[140 128 122 164 147 154 128  89 100 201  75 127  80 128 123 100 180 139
 155 134 127 111 136 128 116 127 153 153]  Kose
[101 207 113  80 151  99 153 135 156 175  69  93 143 146 125 128 128 135
 171 147 128 125 142 125  71 128 100 110]  Keba
[128 204 122  90 158 104 128 134 143 186  62  95 149 157 132 154 126 139
 128 149 159 133 145 128  74  95 104 122]  Bok
[128 107 166 148 158 127 197  98 124 117 110 133 187 112 128 128  83 106
 148 170 136 128 127 186 128 169  85 172]  ragod
step -1: [ 80 151] | [ 79 150]
step -1: [98] | [97]
start: [127  80 128 123 100] | Kose, 12
start: [128 122 164 147 154] | Kose, 2
step -1: [133 145] | [132 144]

[113 108 149 102 127  77 201]  bofa
[130  95  62 171 178 162 172]  givim
[ 95  63 171 178 162 172 172]  sanaf
start: [ 95  62 171 178 162 172] | givim, 2
step -1: [171 178 162] | [170 177 161]
step +1: [171] | [172]
step -1: [130  95  62] | [129  94  61]

[ 66  78 129 112 131 126 109 109 109 143 130 148 124 129] -> ked
[ 66  78 129 112 131 126 109 109 109 143 130 159  61 199] -> Kefa
[ 55 131 113 108 131  87 126 128 133 125 130 124 154 113] -> pud
step +1: [109] | [110]
step -1: [ 87 126] | [ 86 125]
which: [ 66  78 129 112 131 126 109 109 109 143 130 159  61 199] | Kefa

[163 173 124  98 137 131 140  89 187 134 167 134 129 144  73 137  95 161
  96 105 118 116]  zaveg
[ 83 153 141 103 123 122 121 112 181 129 167 122 129 129 143  70 112 133
 140 131 129 116]  ven
[133 130 132 127 124 115 121 104 132 109 144 120 128 119 125 126 126 139
 128 124 130 119]  ded
[140 128 141  96  83 153 141 102 123 123 130 163 127  98 151  85  78 172
 156 151 126 110]  gapa
[113 126 154 107 131 137 143 111 105 134  82 181 129 145 123 175  91 143
 137 114 115 124]  lize
start: [132 127 124 115 121 104 132 109 144] | ded, 3
start: [137 131] | zaveg, 5
step +1: [141] | [142]
start: [ 83 153 141 102 123] | gapa, 5
step +1: [175  91 143] | [176  92 144]
start: [130 163 127  98 151  85] | gapa, 11

[127 124 106 130 127] -> beri
[100 134 135 130 121] -> veman
[129  84 128 133 129] -> Vuv
[147  98 100 123 142] -> Peg
[152 144 117  67 110] -> salop
[115 164 130 106  99] -> kota
[126 133 112 120 131] -> laf
[146 102 134 141 117] -> nug
[147 116 126 130 127] -> virot
[103 151 130 134 128] -> Vira
start: [130 106] | kota, 3
start: [130 121] | veman, 4

[ 98 164 125 158  79  96 161  70] = Diso
[ 74 172 154 116 109  79 149  65] = keka
[180 137  66 161 133 119  75 123] = dil
[129  77 158 182 141 157 137  90] = toz
[106 101 162 167 185 109  70 107] = gisek
[ 90 141 177 184 165 116  63  98] = vusi
[172  87 170 161 192  93 150 156] = tabes
[ 66 164 125 158  79  96 161  70] = bame
[183  72  95  98  74  63  76  91] = Suna
[ 83  99 132 130 165 123 149 143] = nagul
[ 83 112 132 130 165 123 149 143] = nevi
start: [185 109  70] | gisek, 5
step +1: [133] | [134]

[118 120 127 131 111 130 134] -> Vami
[125 164 148 131  98 141 143] -> Zud
[125 164 148 131  98 141 123] -> zitag
[118 120 127 131 111 130 119] -> bir
[124 143 171 166 156 180 162] -> vur
[148 118 157 137 164  93 151] -> Bag
[152 140 145 127 171 157 132] -> budon
[143 166 154 146 124 157 132] -> mudor
[153 113 185 192 111 125 145] -> dur
[124 143 171 166 136 180 162] -> baleg
step -1: [164] | [163]
start: [166 156] | vur, 4
step +1: [131] | [132]

[131 108 127  67] = giv
[105  67 105 125] = gomu
[150 147 118 118] = mogag
[103  99 113  94] = rugo
[125  97 108 100] = nevo
[151 108 127  67] = Rezi
[126 116 117 154] = bezip
[102 107 112 197] = Lagid
[168 168 139 145] = mikom
[122 148 134 147] = ruga
step +1: [105] | [106]
step +1: [134] | [135]
step +1: [103] | [104]
step -1: [118] | [117]
step -1: [122] | [121]

[114 126 101 126 110  87 118 145 144 143 101 106  79  95 134 109  86 146] = zodi
[107  86 100 151 136  89 108 141 152 164 124 109 103  89 138 140 113 148] = monom
[120 151 170 114 115 138 178 141 132  63  81 139 111 188 108  88 129 127] = rofe
[135  80 100 156 139  80 111 148 159 158 116 105  96  91 137 138 114 156] = Nak
[149  89 173 154 159 136 162 141 148  93 114 141 149 180 115 134 171 136] = kalil
[145  91 175 153 156 131 170 146 151  81 101 138 137 185 112 125 168 140] = nobof
step -1: [115 134] | [114 133]
step -1: [170 146] | [169 145]
step +1: [164 124 109] | [165 125 110]
start: [162 141 148] | kalil, 7
start: [ 87 118 145 144 143 101 106  79  95] | zodi, 6
start: [109  86] | zodi, 16

[127 106 151 139 128 124 121  89 160 127 102 180 124 122 125 129 128 110
 116 128] -> zedis
[124 128 122 123 128 141 140 128 188 128 134 176 133 139 141 127 128 129
 145 128] -> Nen
[147 144 105 115 128 120 127 102 132 129 156 103 114 127 137 128 128 143
 169 128] -> Rak
[102 116 186 145 128 126 123 124 131 127 115 108 130 123 119 128 128 115
 120 128] -> guvos
[140 114 168 138 128 118 121  80 175 127 119 165 125 128 140 127 128 116
 162 128] -> Zegar
[138 151  98 116 128 118 127  99 132 130 161 116 107 120 128 130 128 149
 138 128] -> vomam
[110 142 166 138 128 112 121 128 104 129 144  97 118 119 116 127 128 139
 124 128] -> Dopa
[ 98 134 110 121 128 142 143 148 150 129 135 128 120 127 121 130 128 133
 101 128] -> sefe
step -1: [127 106] | [126 105]
step +1: [123] | [124]

[ 78  56 168 145  76 167 159 169] : leri
[ 90 175  75 120  74  57 118 161] : pigad
[ 78  56 168 145  76 192 159 169] : mami
step +1: [168 145] | [169 146]
which: [ 78  56 168 145  76 167 159 169] | leri

[120 150 115 195 153 128 128 130 123 128 127 114 130 127 140 146]  vozol
[133 125 134 126 138 115 117 128 138 152 128 136 165 141 135 131]  Duku
[141 148 144 105 120 128 118 124 104 112 129 150 111 121 131 137]  Zozom
[112  99 107 154 138 128 117 115 105 131 127 102 136 121 112 109]  mam
[122 129 119 152 137 128 117 117  95 136 128 119 149 127 123 126]  mesel
[137 136 142 127 127 128 121 129 128  96 129 144  79 117 124 127]  fad
[134 101 136 124 125 128 117 124 121 118 129 138 118 114 116 109]  tid
[121 129 128  96 127 144  79 117 124 117 128 127 100 127 131 123]  Fopa
[115 143 110 114 122 128 122 123 117 108 127 104 103 119 122 129]  vitaz
[140 110 144 174 142 128 110 122 103 112 129 149 110 113 118 118]  lamun
start: [136 165 141 135 131] | Duku, 12
start: [121 129 128  96 129 144  79 117 124] | fad, 7
start: [133 125 134 126 138 115] | Duku, 1
step +1: [122] | [123]
start: [138 128 117 115] | mam, 5
start: [ 96 129 144] | fad, 10

[126 125 130 111 142] -> ratof
[128 141 166 120 138] -> ziba
[139  68 135 165 109] -> kunad
[144 117 121 129 135] -> fopi
[139 122 126 121 142] -> Serus
[126 125 122 111 142] -> lufel
[128 128 127 128 128] -> luvi
[128 128 128 128 128] -> Pif
[127 128 128 122 136] -> girog
step -1: [122] | [121]
which: [128 128 128 128 128] | Pif
step +1: [144 117] | [145 118]
step +1: [141] | [142]
step +1: [ 68 135 165] | [ 69 136 166]
start: [128 141] | ziba, 1
start: [165 109] | kunad, 4

[130 149 130 159] : tenu
[130 149 138 114] : Kifip
[107 127 127 169] : sepez
[106 107 126 130] : pup
step -1: [149 138] | [148 137]
start: [107 126] | pup, 2
which: [130 149 138 114] | Kifip
start: [107 127] | sepez, 1
start: [149 130] | tenu, 2
step +1: [130 149] | [131 150]
step -1: [149] | [148]

[160 193 105  83 150  84 109]  gumu
[114 111 175  92 121 162 127]  Zasi
[160 105  83 193 150 127 153]  dob
[125 136 139 154 108 100 109]  lofig
[ 94 101 172 115 125 167 150]  Pape
[139 108 125 154 136 152 159]  Miruv
[ 83 116  95 155 108 129 164]  ziki
start: [125 136 139 154 108 100] | lofig, 1
start: [139 108 125 154 136] | Miruv, 1
start: [108 129 164] | ziki, 5
start: [160 105  83 193 150] | dob, 1

[124  97 159  99 122 108 136 115  89 122  95 111 124 192 113  83 108 131
  67] -> fod
[146 108 115  99 122 136  97 159 157 102 160 121 129  55 130 100  89 129
 159] -> fofa
[137  72 123 122 149  99 110 126  93 156 133 174 144 155 104 170 169 129
 159] -> piro
[106 157 141 154 150 150 104 140 124 166 136 117 136 160 154 148 189 146
 184] -> Nabit
start: [108 115  99 122 136  97 159] | fofa, 2
which: [137  72 123 122 149  99 110 126  93 156 133 174 144 155 104 170 169 129
 159] | piro
start: [ 93 156] | piro, 9

[126 149  85 120] = fusum
[113 205 180 103] = gesog
[127 129 129 134] = nazoz
[140 128 138 137] = dis
[140 114 139 146] = Zosur
[129 127 128 129] = pul
[128 128 128 128] = tefu
step -1: [129] | [128]
step +1: [180] | [181]
step -1: [114] | [113]
start: [180 103] | gesog, 3
start: [140 128] | dis, 1
start: [128 138] | dis, 2
start: [127 128 129] | pul, 2

[130 129  97 124 146 161 136 156 154 127 147 133 141 130 128  97 116 163
 120 111 119 117 138 113 163] -> Zik
[120 131 106  99 141 129  84  87 148 146 115 166  78 130 154 104 146 145
  78 140 129 147 140 129 123] -> laku
[156 155 127 147 133 141 130 128  97 120 157 169 157 132  92  72 147 104
 120  65  82 120 124 170 137] -> gagek
step +1: [120 124] | [121 125]
step -1: [120 131] | [119 130]
start: [156 154 127 147 133 141 130 128  97] | Zik, 8
which: [156 155 127 147 133 141 130 128  97 120 157 169 157 132  92  72 147 104
 120  65  82 120 124 170 137] | gagek
step +1: [140 129] | [141 130]

[129 130 130 163 194 204 208 204] -> netu
[131 133 163 194 205 206 204 208] -> nid
[163 205 206 133 194 131 206 203] -> visab
[123 126 126 130 153 185 208 200] -> Lutef
[129 131 158 194 199 202 203 209] -> tib
[148 185 200 207 201 202 209 201] -> Piva
[194 206 163 205 133 130 152 191] -> kizu
start: [131 133 163 194 205 206] | nid, 1
start: [131 158 194 199 202 203 209] | tib, 2
start: [194 206 163 205 133 130 152] | kizu, 1
step -1: [204] | [203]
start: [163 205 206 133 194] | visab, 1
step -1: [131] | [130]
start: [163 205 206 133] | visab, 1

[127 136 179 131 145] : Kir
[136 127  72 131 120] : Pumip
[131 123 182 111 124] : torum
[153 129  49 137 143] : duga
[123 147 181 111 149] : Pob
start: [131 120] | Pumip, 4
step +1: [136 127] | [137 128]
start: [127 136] | Kir, 1
start: [127 136 179] | Kir, 1

[105 153 121 149]  lebo
[ 98 121 153 119]  Bapo
[156 153 151 119]  Sezaz
[ 75 145 136 107]  Mati
[141  86 110  81]  zuvub
[123  86 110  81]  kug
[ 60  99 131 153]  poz
step +1: [141  86 110] | [142  87 111]
step -1: [153] | [152]
step +1: [110] | [111]
step -1: [156 153 151] | [155 152 150]
start: [121 153] | Bapo, 2
start: [141  86 110] | zuvub, 1

[ 98 105 139 112 145] : nimep
[194 157  76 158 154] : lat
[127 126 130 127 123] : tusab
[121 115 131 132 121] : muza
[ 77 206 201 193 113] : Dar
step -1: [139] | [138]
start: [201 193] | Dar, 3
start: [157  76] | lat, 2
step +1: [115 131 132] | [116 132 133]

[ 47 112 119 122 119]  nozuv
[185 122 121 123 140]  Difol
[203 154 152 130 176]  liras
[153 139 143 131 119]  vapok
[194 152 154 142  67]  Lib
step +1: [ 47 112] | [ 48 113]
start: [152 154] | Lib, 2
step -1: [139] | [138]
step +1: [123] | [124]
step +1: [152 154 142] | [153 155 143]

[163 161 137  65  89 111 174 108] : fofav
[ 89  95  77 100 187 190  90  99] : Gaso
[171 187  78 128 136 100 161 133] : Rov
[125  86 191 141 141 195  83 188] : kone
[145  78  93 191 112  99 176 178] : doba
[ 92 107 131 182 159 126 135 103] : puli
[112 196 190 190 137 186 132 113] : Zudol
[ 62 145  90 133 117 100  71 121] : zeset
[170  62 108 134 135 176 177  99] : Pogaz
start: [176 177] | Pogaz, 6
start: [196 190 190] | Zudol, 2

[123 159 119 113 143 165 140 127 129 123  63 145 112 149 138 124 131 129] = Molo
[124 159 135 115 132 123 133 128 104 140 135  79 123  75 165 140 120 119] = Dibi
[123 159 119 113 143 165 140  95 129 123  63 145 112 149 138 124 131 129] = Doku
[118 104 128  79 139  87 132  89 119 145 181  81 136  79 130 127 126 112] = fatu
[128 170 156 137 132 146 127 117 126 152 162  84 125  89 166 135 113 118] = kemo
[136  78 125 108 129 178 146 119 121 109 148 122 148 113 113 126 128 171] = nas
[115 114  90  54 116 137 158  93 128 134  68 152 119 145 137 106 120 153] = mulam
[124  87 120 144 136 141 145 134 142  95 117 183 143 184  75 117 145 158] = Tegut
start: [136  79] | fatu, 13
step -1: [120] | [119]
step -1: [139  87] | [138  86]
which: [123 159 119 113 143 165 140 127 129 123  63 145 112 149 138 124 131 129] | Molo
step +1: [129 123  63 145] | [130 124  64 146]

[113 143 154  98 143 126 151 157 111 130 173  75 102 159 100 159 110  94
 138  83 126 128 131 117 175 152  73 167  98 129 157 145 141 116 106 136
 126 119 113 126 159  95 137  87 144 173 154 115 143 136 129 105 110 135
  78 126 110 133 138 120] -> madi
[ 99 160 186  88 140 139 138 150 111 147 167  76 117 144 131 125 141 101
 149  73 114 122 132 122 154 136  97 175 101 145 170 143 163 143 134 132
 151 140 113  87 145  95 121 113 110 153 145 101 156 144 127 100 121 137
  71 116 107 150 142 129] -> keme
[101 143 154  98 143 126 151 157 111 130 173  75 102 159 100 159 110  94
 152  83 126 128 131 117 175 152  73 167  98 129 157 145 141 116 106 136
 126 119 113 126 159  75 137  87 144 173 154 115 143 136 129 105 110 135
  78 126 110 133 138 120] -> vige
[132 125 117 100 126  99 114 138 187 147 173 106  92 121 116 131 119 135
 120 131 119 133 154 123 130 120 150 177 118 152 151  94 136 167 109 127
 157 106  94 127 115 173 133 175 116 159 124 144 134 143  87 176 115 133
 108 133 102 131 152 105] -> Tutom
step -1: [127 100] | [126  99]
step -1: [116 131 119] | [115 130 118]
start: [147 167  76] | keme, 10
step +1: [132] | [133]

[ 51 156 160 141 142 203]  Tege
[ 82 143  74  91  80  68]  kiko
[111 137 162 162 103 193]  Deg
[110 162 131  86 103 117]  zarat
[110 162 131  86  98 109]  Nati
[142 167 164 161 185  67]  durup
[ 82 143  74  91 200  68]  Zuket
[126 164 156 179  90 134]  revaf
[142 167 164 161 185 131]  gome
[ 91 138  72  94  81  77]  tanu
which: [142 167 164 161 185 131] | gome
step +1: [ 91 138  72] | [ 92 139  73]

[163  87 109  84  57 125 136 117 122 117 116] -> tuta
[ 79 112 108  98 160 119 118  95  99 109 139] -> ramar
[134 117  98 127 119 111 142 109 116 128 131] -> rinog
[136  96 104 188 201 130 105 136 173 122  56] -> Dakop
[118 129 127  95 124 131 107 117 108 115 148] -> las
[ 91 140 105 136 195 120 120 102 132 177 115] -> Tator
[160 119 118  94 103 124 118 120 117 116 122] -> Pegug
step -1: [122] | [121]
step +1: [109] | [110]
start: [160 119 118  95] | ramar, 5
start: [117 116 122] | Pegug, 9
step +1: [103 124] | [104 125]

[188 130 123 125 153 149 139] -> gulun
[133 147 132 134  56  84 107] -> tepa
[130 188 128 125 127 167 150] -> nuri
[129 119 123 153 125 127 110] -> kiza
[135 165 136 131  74 151 136] -> kuv
step -1: [132 134  56] | [131 133  55]
start: [188 130] | gulun, 1
start: [123 153 125] | kiza, 3
start: [133 147 132 134  56  84] | tepa, 1
step -1: [165] | [164]
step -1: [188 130 123] | [187 129 122]
start: [125 127 167] | nuri, 4

